In the rows, 128 means zero.
Rotation paths and how fast each direction turns (degrees a step):
Each turn is a multiple of 5 degrees from 10 to 175, or 0.
Rotation 1:
[116 133 124 141 132 130 129 137 124 124 120 133 125 146]
[120 132 117 129 128 121 112 128 122 125 122 134 112 131]
[124 126 119 125 144 128 128 133 135 137 111 128 118 129]
[115 117 126 131 132 114 131 128 120 126 113 120 127 125]
[119 118 132 127 143 131 132 127 117 120 125 130 120 141]
[110 124 131 128 133 124 111 129 136 121 124 132 126 139]
[121 137 119 127 132 125 126 146 130 124 119 123 120 142]
[119 122 112 127 126 117 124 132 119 137 119 138 121 134]
[127 120 120 141 149 124 129 127 127 130 120 128 119 131]
[108 127 134 133 134 128 126 124 122 123 110 129 123 126]
[121 124 129 113 140 126 123 132 123 118 123 122 114 135]
[113 117 126 121 132 122 124 136 135 132 120 131 133 143]
[122 127 120 141 133 117 128 139 122 121 126 124 126 144]
[117 130 120 135 132 130 122 127 119 132 120 144 117 137]
[123 129 120 130 142 121 115 127 134 127 116 125 113 124]
[115 125 127 123 135 126 137 133 125 131 106 123 125 128]
[119 111 128 123 137 116 128 128 116 121 127 125 122 136]
[114 122 132 133 141 133 124 131 133 124 125 135 128 147]
Speeds:
[130 131 131 128 123 129 130 122 129 134 133 122 126 129]
0
[130 121 125 129 128 123 135 130 126 132 129 127 133 130]
85
Rotation 2:
[138 135 123 124 121 124 141 122 134 118 141 137 132 121]
[134 116 123 119 128 107 130 132 133 129 128 139 128 123]
[134 119 124 134 134 116 116 132 124 116 118 119 132 118]
[135 130 141 137 130 133 135 131 119 110 125 132 133 121]
[124 126 134 117 127 124 141 126 111 128 125 143 128 122]
[129 129 109 115 129 124 129 124 117 130 123 123 131 114]
[142 127 118 130 127 131 135 130 138 119 134 124 132 110]
[131 117 134 136 123 113 136 128 134 124 134 140 124 118]
[130 126 128 131 125 106 118 122 116 122 120 132 130 125]
[141 135 129 124 137 130 124 129 119 114 119 130 142 123]
[126 121 133 121 140 133 146 135 123 122 129 137 132 118]
[119 122 118 125 123 117 140 128 114 127 129 122 121 116]
[142 133 118 126 111 126 126 125 125 119 131 123 129 115]
[145 118 130 127 125 127 130 124 137 126 127 144 132 118]
[127 117 126 138 139 111 129 126 124 130 118 136 133 119]
[127 142 129 134 135 119 127 130 116 115 126 122 136 117]
[132 133 135 113 130 129 138 128 122 111 136 136 129 121]
[128 111 117 112 127 122 138 130 122 125 125 132 126 125]
Speeds:
[124 126 130 136 131 129 131 132 129 128 129 123 126 123]
90
[126 127 132 125 133 125 127 133 125 121 127 126 129 134]
55
[133 134 124 133 126 130 130 130 128 124 127 124 133 130]
115
Rotation 3:
[128 121 124 143 123 133 136 128 132 117 141 125 135 123]
[122 119 126 143 123 134 140 125 123 117 124 126 134 122]
[117 118 127 141 114 133 138 122 130 129 131 125 126 124]
[124 128 124 140 117 134 140 121 118 127 140 128 126 129]
[122 121 125 139 130 136 141 130 120 127 139 129 121 119]
[127 120 125 142 125 134 135 130 134 122 145 127 129 120]
[126 121 124 144 124 133 138 127 124 114 131 125 136 123]
[117 116 128 141 119 134 138 125 129 125 126 125 129 122]
[121 125 125 140 112 133 139 120 124 128 137 126 128 130]
[122 125 124 140 126 135 142 126 115 127 137 129 122 123]
[124 120 125 140 127 135 137 131 130 127 145 127 124 118]
[130 123 124 143 125 133 137 128 127 115 139 126 135 123]
[120 116 126 142 123 133 139 127 127 119 125 125 131 120]
[119 120 126 141 112 133 136 121 130 127 134 126 128 127]
[122 128 124 140 120 135 142 122 116 126 136 128 125 128]
[121 120 125 139 128 136 140 129 124 130 141 129 120 119]
[129 123 124 142 125 133 135 129 130 120 146 127 131 123]
[124 119 125 143 128 134 139 128 124 115 129 126 133 120]
Speeds:
[135 131 127 126 128 129 124 123 128 133 124 129 130 122]
0
[126 127 128 128 134 129 131 129 120 126 121 129 127 125]
135
Rotation 4:
[131 117 123 133 127 140 130 112 140 130 132 130 122 130]
[128 116 118 141 123 133 136 129 132 127 135 116 124 126]
[121 108 122 125 137 123 134 131 127 129 133 122 120 129]
[129 116 125 121 141 142 127 122 132 127 130 130 118 135]
[127 123 116 133 128 144 120 123 139 127 130 118 121 125]
[119 113 115 135 123 123 128 119 132 130 131 123 122 123]
[129 110 122 131 132 130 138 121 127 132 137 132 121 138]
[131 118 124 130 137 141 132 134 137 130 137 118 122 135]
[121 114 122 125 134 132 125 127 141 125 125 116 121 119]
[124 113 117 129 129 135 128 113 125 122 126 131 119 125]
[127 121 114 137 129 138 128 125 125 133 138 125 122 137]
[123 116 122 129 132 125 128 128 142 138 138 118 122 132]
[129 110 129 125 132 133 137 119 141 125 127 126 121 125]
[129 116 119 135 131 144 132 127 125 119 128 121 121 127]
[118 118 112 130 135 129 122 130 125 130 133 118 120 130]
[123 116 122 123 135 129 124 115 138 136 133 131 119 134]
[134 119 123 135 126 142 133 119 141 130 134 124 123 130]
[125 112 119 137 126 129 136 132 133 125 131 114 123 124]
Speeds:
[130 133 125 133 127 134 127 134 128 128 131 122 129 129]
115
[132 124 133 129 128 126 137 133 130 127 130 126 129 129]
70
Rotation 5:
[127 141 136 134 128 123 127 136 125 127 124 116 124 123]
[129 144 136 126 134 129 126 123 128 132 118 125 127 121]
[124 138 132 122 132 131 118 136 132 129 122 119 119 126]
[130 136 135 128 126 123 127 127 128 138 122 117 116 124]
[122 142 129 129 133 127 129 128 131 133 116 120 124 136]
[126 141 135 134 129 123 126 137 126 126 124 115 125 125]
[130 144 136 127 133 128 127 123 126 131 119 124 126 119]
[124 140 132 122 133 132 118 134 132 129 121 121 121 126]
[131 135 135 128 125 124 126 129 128 136 122 117 114 124]
[124 142 129 128 132 127 130 125 130 135 115 121 124 134]
[124 141 134 133 129 124 126 138 127 126 123 115 125 128]
[131 143 137 129 132 126 128 125 125 131 120 122 126 118]
[124 141 132 121 134 133 119 132 132 128 119 122 122 127]
[130 135 135 127 125 124 124 132 128 135 123 116 115 124]
[126 142 130 128 131 126 130 124 130 136 116 121 122 134]
[123 141 132 133 130 125 126 138 128 126 123 115 125 130]
[131 143 138 130 131 125 129 126 125 131 121 121 126 118]
[124 143 132 121 135 133 120 130 132 129 118 123 124 126]
Speeds:
[124 127 133 120 123 129 134 131 125 130 127 129 131 129]
0
[123 128 125 126 130 131 124 135 131 124 128 127 129 133]
140
[130 125 129 121 128 132 121 127 130 129 128 130 124 123]
70
Rotation 6:
[125 135 129 133 132 120 122 144 128 131 124 131 140 111]
[118 129 114 136 146 122 125 128 128 133 138 122 134 120]
[119 131 125 139 141 115 125 135 129 129 123 138 135 141]
[120 126 128 145 127 121 126 140 129 119 124 128 140 115]
[109 128 128 129 146 125 132 128 132 124 133 122 137 120]
[113 135 123 135 132 110 138 136 129 134 122 131 130 135]
[117 126 114 143 123 125 133 131 126 114 124 126 138 125]
[111 130 130 119 138 128 135 132 129 115 126 129 144 127]
[117 139 121 125 127 115 143 138 126 134 122 127 133 120]
[120 132 102 133 130 128 134 126 123 121 131 129 137 128]
[123 131 123 119 136 124 129 138 126 117 121 139 146 134]
[126 137 121 125 130 123 133 141 121 129 123 129 138 108]
[121 136 107 126 141 127 127 126 127 132 136 129 138 125]
[131 131 118 130 137 115 123 140 124 127 123 140 139 137]
[128 132 123 139 134 128 122 139 122 122 125 131 141 109]
[115 133 124 126 148 124 122 131 134 134 136 127 139 123]
[124 130 120 141 137 108 128 139 125 135 124 132 130 131]
[119 128 121 149 133 129 123 132 127 117 126 130 139 122]
Speeds:
[126 130 134 122 131 129 130 129 129 131 129 124 128 120]
100
[133 132 122 120 126 131 129 128 124 128 127 131 130 127]
25
[129 135 130 134 124 130 130 130 126 131 122 131 125 125]
130
Rotation 7:
[135 133 125 118 140 135 120 126 125 137 134 130 123 139]
[125 127 118 118 137 117 122 141 133 129 130 127 122 128]
[126 119 135 132 139 124 133 136 136 135 118 120 120 130]
[137 124 134 128 138 137 119 124 128 139 126 127 120 117]
[134 123 128 120 128 126 117 140 131 126 126 139 129 115]
[125 118 130 130 133 131 137 142 125 130 118 139 133 128]
[126 127 127 124 144 141 134 121 126 133 126 133 134 122]
[127 135 124 116 135 130 120 126 143 124 127 140 131 127]
[122 128 119 128 128 126 127 134 135 135 112 136 127 139]
[120 119 124 124 137 126 124 116 124 141 119 123 130 130]
[129 122 137 116 133 124 114 123 136 133 135 131 130 133]
[135 128 129 122 128 124 125 144 127 141 128 133 127 140]
[129 124 123 121 145 125 133 136 118 133 124 119 125 127]
[128 121 136 124 146 131 124 131 138 122 132 126 120 124]
[134 131 128 132 131 133 124 140 140 138 124 136 119 122]
[131 125 123 126 132 126 128 133 124 134 109 130 130 114]
[124 113 135 125 136 134 123 124 127 123 120 138 132 125]
[125 127 129 126 130 139 126 130 133 139 134 146 134 130]
Speeds:
[128 129 129 126 122 125 135 123 126 126 130 130 121 127]
0
[136 135 132 126 127 129 128 126 133 132 128 128 130 127]
100
[128 125 135 129 127 126 128 131 133 121 125 130 128 134]
125
[124 130 125 124 126 125 126 122 128 131 129 127 131 137]
35
Rotation 8:
[117 115 137 118 126 123 123 124 134 127 129 124 137 112]
[117 116 136 118 124 125 127 121 131 126 126 128 136 111]
[120 117 133 118 122 125 129 119 133 128 123 131 135 110]
[124 118 132 118 119 125 130 117 138 130 121 131 133 112]
[127 118 131 117 119 123 127 118 143 131 122 128 133 114]
[126 119 132 116 123 120 125 120 146 132 123 124 133 118]
[124 117 134 115 128 119 123 122 143 131 125 121 134 120]
[121 116 135 114 131 119 123 122 138 130 124 121 134 120]
[120 115 136 114 132 120 125 120 133 128 121 124 135 118]
[121 115 136 114 132 123 127 117 130 128 118 128 135 117]
[124 116 134 115 129 126 128 115 132 130 115 132 134 116]
[128 118 133 115 126 126 127 115 137 131 114 133 134 118]
[131 119 133 116 126 125 124 116 142 132 115 131 135 121]
[130 120 135 116 128 123 121 118 145 133 118 127 136 125]
[128 118 136 116 133 123 118 120 142 132 120 123 137 126]
[124 117 138 115 135 124 118 120 137 129 121 123 139 125]
[123 116 139 116 136 126 119 120 131 127 119 127 140 123]
[124 117 139 117 133 129 121 118 129 128 117 131 141 121]
Speeds:
[134 131 126 129 124 127 126 129 138 131 129 127 127 131]
45
Rotation 9:
[120 128 122 141 130 133 126 128 140 135 122 142 136 121]
[117 136 120 127 129 129 130 120 133 124 128 143 130 113]
[129 130 110 131 128 136 132 112 131 126 127 128 125 116]
[135 128 113 122 131 144 127 129 137 132 120 132 132 120]
[127 130 116 129 145 130 129 128 142 131 125 139 136 127]
[121 133 125 143 136 135 127 122 132 133 124 140 134 119]
[122 136 122 126 125 139 128 117 134 128 133 142 126 115]
[129 124 109 129 124 133 132 116 140 127 126 130 127 120]
[130 128 112 126 132 136 128 133 135 129 115 132 135 116]
[127 136 118 127 149 132 129 124 133 128 125 138 134 122]
[126 133 123 141 135 141 126 116 134 136 129 137 129 124]
[123 130 121 127 121 140 127 123 142 131 130 144 129 120]
[123 125 109 130 128 125 134 121 140 123 124 134 130 117]
[128 132 114 129 136 136 128 126 127 126 115 130 132 112]
[133 136 118 123 144 140 128 121 134 131 129 135 130 124]
[129 127 120 140 133 139 127 121 143 137 128 138 131 129]
[118 130 122 131 124 133 127 128 140 130 125 146 134 117]
[121 132 113 129 131 126 133 116 133 122 126 136 128 113]
Speeds:
[123 130 128 127 125 126 124 132 124 128 132 121 129 134]
0
[128 128 125 126 133 122 131 123 131 125 134 128 126 132]
140
